128 stands for zero in the data rows.
Here are some points:
[156 166 152 137  98 136 136 104 135 141 149 115 128 130 162 119 115 169
 113 124 119  95 113 123 116 112 117 137 119 160 138 130 131 148 125 127
 123 154 145 152  84 104  98 131 124 144 119 124 135 135 143]
[134 119 126 118 147 143 108 100 132 119 146 148 104 135 180 136 112 125
 148 131  80 151 137 123 123 137 125 140 127 160 128 124  90 136 133 109
 155 109 147 117 121 121 121 122 155 134 142 140 123  98 121]
[102 136 163  99 121  94 121 108 122 147 120 106 138 128 150 145 138 161
 147 107  93 113 143 134 163 130 100 141 133 162 163 134 119 147 145 122
 103 141  93 154 131 113 118 111 126 124 139 132 146 149 117]
[109  91  96 137 144 115 103 105 150  85  95 107 103 125 110 116 137 116
 117 127 104 158 115 166 111 132 140 159  95  95  99 148  71 120 127 129
 136  91 143 166 182 116 139 178 142 132 150 195  97 116  68]
[144 133 166 114 136 127 117 110 108 134 150 144 140 177 167  85 170 187
 139 148 135 103  98 171 128 139 135 114 117 100 121 132 127 143 132 152
 160 137 116 122 139 110  94 109 115 144 119 110 103 124 144]
[165 161 128 162 147  92 110 113 116 114  71 156 120 119 151 135 102 154
 133 113 160 174 107 115 140 131 104 105 109 121 142  95 155 148 144 115
 164 110 100 105 120 137 135  94 104 153 109 112 113 130 150]
[154 118 155 115 145 153 132 121 124 130 111 146 108 147 127 149  70 131
 122 112 147 110 119 114  96 111 125 128 133 150 146  87 127 107 124  84
 131 170 142  89  99 136 150  99 123 122 121 118 138 113 101]
[ 91 113 156 152 129 179 126 105 160 150 109  98 131 160  65 147 143 170
 138 108 161  95 118 153 127 140  95  88 137 117 149 121  99 126 121 148
 117  95 116 117 173 116 128 122 126 122 108  86 119 167 103]
[117 164 154 140 143 135 138 109 138 106 129 143 149 168 149  83 149 173
 153 155 141 134  90 128 136 143 146 103 135  90 139 150 122 146 138 160
 144 131 124 114 152 105 118  98 119 168 115  94  97 164 136]
[108 100 117 147 118 127 140  94 130  96 112 113 112 154  67 165 140 101
 124 135 178  75 120 160  93 125 117 128 137  85 127  91  70 106 136  40
 114 172 139 134  93 110 114 143 118 117 119 129 112 113 112]
[ 48 101 134 111 121 128 137 156 133 138 153 146 103 103 107 132 143 104
 131 104 138 134 135 117 161 123 152 154 132 146 137 141 171 122 115 156
 104 106  91 128 170 128 167 101  99 130 139 105 114 144 134]
Then 10 other points, each followed by its number:
[ 97 157 112  98 147 115 144 163 176 120 148 180 168 119 140 108 108 141
 128 146 107 139  99  82 139 110 168 146 160 128 151 136 163 112 153 173
  95 117 137 104 136 142 190 113 163 163 129 111 153 121  97] 0
[138  79  58 102 133  94 152 149  74 113 139  91 154 150 113  95  98  64
  81 140 150 100 132 137 118 106 152 136 117  79  99 163 107  78 128 103
  89 164 165 172  87 159 131 180 123 114 118 153 119 124 167] 1
[120  88 158 102 123 159 133 128  83 179 107 125 126 153  93 150 106 117
 139 112 132 128 149 156 128 129 130  96 125 142 149 121 149 131 127 110
 120 160 107 129 152 138 154  97 105  94 117 133 139 137  91] 2
[145 144 119 123 132 143 146 120 125 122  81 125 160 131 106 134  88 138
  88 175 172 106 146  92  84 110 144  84 170 128 137 125  97 101 141 147
 108 166 122 121 129 157 149  91 172 155 102 145 141 115  90] 3
[ 79 146 128 117  89 124 172 184 157 140 164 174  90 139 154 133 165  87
 133 114 126  99 129 140 139 131 116 130 118 175 137 109 124 107 145 122
 109 116 145 120 104 112 138 157 119 106 120 117  94 118 120] 4
[112 166 118 170  40 131 148 177 131 152  83 185 104 166 138 113 154 131
  91 132 126 101 132 100 152  81  94 145 111 194 135 103 172  96 106 159
 119  86 148 100 103 123 142 147 118 164 113 113  71 155  69] 5
[103 134 118 117 146 101 113 172 188 121 153 140 115 113 152 109 147 122
 108 104 133 117  99 126 131 135 123 163 141 148 151  88 109 104 130 126
 105  90 150 122 125 134 135 169 128 103 124 105 153  97  90] 6
[107 120  99 126 127  89 127 171  48 172 133 106 186 154 141 105 111  78
 134 119 114 135 163 110 170 160  88  94 170 138 157 130 129 111 149 104
 120 112 102 107 127 122 132 119 129 105 122  87 154 154 131] 7
[141 119 131 104 133 159 138 108 114 109 148 158 101 138 169 128  92  98
 156 145  70 150 146 108 122 124 146 130 117 151 122 140 115 150 125 120
 141 132 166 123 114 119 124 119 152 130 148 141 119 128 143] 8
[143 106 132 122 137 132 120 117 128 126  79 120 132 134  88 168 113 137
 121 136 170  99 141 156  81 113 116 104 132 114 128  99 111 112 139 117
 135 147 114 139 152 138 168 126 146 135 131 161 119  89 114] 9
Which three of these numbered points are nearest to each point below by angle, seen from the average point of the first points? Their numbers follow each, nearest first.
[154 132 141 109 136 148 143 119 127 132 137 129 130 145 111 160  99 132
 121 114 153  98 120 116 111 123 127 100 147 158 145 106 110 120 104 124
 128 178 128  96  97 149 121 114 120 119 127 109 150 115 106] > 3 2 9
[122 107 124 109 119 148 130 118 118 123 146 149 109 124 131 142 144 106
 164 157  88 154 150 131 128 136 156 115 130 144 111 165 115 156 106 138
 162 117 133 141 159 122 123 120 148 123 148 169 125 135 128] > 8 2 4
[111 123 166 102 114 114 125 127 115 157 111 110 125 117 139 134 147 141
 160 130  98 130 155 131 143 124 139 146 133 144 146 160 152 151 135 114
 112 147 108 157 142 112 125  98 122 109 128 160 142 159 127] > 2 7 8
[147 147 136 100 153  94 158 153 141 124 101 152 107 131 150 134 148 110
 164 136 138 151 131 141 152 152 123  61 106 118 124 137 134 145 155 127
 161 119 135 130 128 140 117 131 121  79 102 147 124 154 166] > 4 7 8
[152 143 113 152 118 158 143  66  99 146 173 149 118 114 188  97  88 139
 108 130 116 169  96 113 113 135 131 133 100 129 135 116 108 145 134 127
 150 122 143 141 108 129 117 106 149 136 111 131 121 121 154] > 8 1 0
Now 10 new points, numbered from 0 again:
[156 143 103 117 129 192 129 148 111 159  40  92 142 140 167  93 166 137
 114 132 100 217 205 177 162 194 128 122  87 103 134 136 144 135 195 141
 107 114 112 121 110 134 142 105  67 145  76 145  77 100  92] 0
[145 159 146 154 147 136 151 123 144 116 100 144  99 128 133 110 123 144
 148 130 142 163 102 111 146 135 123  94  96  90 112 131 153 147 153 124
 135  96 138 104 114 132 109  97 125  98  86 103 105 189 166] 1
[125 104 116 116 128 128 118 118 112 124 111 152 113 124 144 164 119 108
 161 132 104 159 161 144 137 129 143 105 108 177 113 166 130 156 120 165
 149 135 122 148 156 164  97 140 136 147 150 159 135 119 151] 2
[125 152 147 159 116 155 144  71 128 135 161 119 120 122 149 121 127 143
 132 122  98 149 113 116 133 137 110 138 103 129 105 146  93 132 132 149
 140 124 121 112 137 117  96 125 162 134 143 135 105 145 132] 3
[128 140 118 199 125 143  94  66 143 131 153 121 127 123 137 133 145 133
 134 138 120 162 112 114 128 134 115 153 131 134 112 121  99 124 100 111
 168 121 139 120 117 134  76 140 139 145 134 115 144 117 118] 4
[143 123 138 148 127 110  95 196 131 109  74 124 137  83 137 102 120 141
 111 116 152 111 135 133  78 113 129 157 133 138 109 118 169 119 150 168
  77 118 131  94 153 171  71 167 170 135 149 130 158 104 125] 5
[118 104 102 144 120 113 107 158  35 140 135  88 166 139 115  98  88 111
 109  99 103 117 154 112 154 148  85 116 156 121 150 116 134 133 145 112
 111  77  81  94 119  77 143  99 117 128 136  67 112 158 122] 6
[179 114  82  49 114 144 154 158 134 115 195  94 105  69 119 145 155 150
  52 105 161  85 126 132 132 132 139 143 110 129 111 123 116 138  71 189
 101  80 104 158  94 148 146 140  95  98 125 144 104  88 197] 7
[ 85 129 130 116 152 134 125 142 163 113 174 162  93  98 170 129 111 117
 117 103 149 132 114 101 128 122 151 176 134 153 148  91 142 109 136 124
 104 109 117 105 103 141 159 100 106 141 125  76 118  81 158] 8
[177 146 106 139  87 149 137 121 160 130 124 107 133  81  90 163 133 167
 140 101  92 115 116 130 111 130 140 139 119 140 117 143 165 177 139 106
 129 126 138 104  57  86  98 126 122 127 123 165 152 150  98] 9
The same question for these:
[ 95 102 124 134 141  95 121 152  92 166 148 100 140 142 138 112  73 108
 122  73 115 102 133 140 127 124  98 112 126 155 118 154 138  89 174 115
 131 110 114 112 131  88 155 132 136 122 128 122 120 149 119] > 6 5 8
[133 139 137 140 111 103 112 177 136 110 143 142 130  97 117 143 150 127
 124 118 132 100 124 149 101 123 114 156 132 128 115  93 149 133 136 125
 130 117 107 116 139 100 148 155 140 137 170 144 119  77 133] > 5 7 8
[119  97 107 121 156 101 105 141 117 131 153  93 139 131 127 120 121  93
 102 133 143  83 168 109 119 126 131 123 169 133  86 150 111  69 143  92
 140 125 134 109  83 111 117 123 135 115 114 123 137 117 148] > 6 7 5
[125 144 129 173 120 142 134  66 134 142 155 126 108 114 158 113 111 146
 119 107 109 158  92 124 124 133 112 137  97 142 113 131 100 130 137 138
 150 109 133 128 130 119 102 133 155 131 128 137 118 138 110] > 3 4 9
[129 163 162 137  98 140 137 114 135 120 118  91 129 105 127 134 130 148
 132 128 113 117 148 107 121 126 122 147 131 140 133 152 128 150 129 135
 108 161 116 138 125  95 113 111 132 146 142 140 126 150 129] > 9 3 5
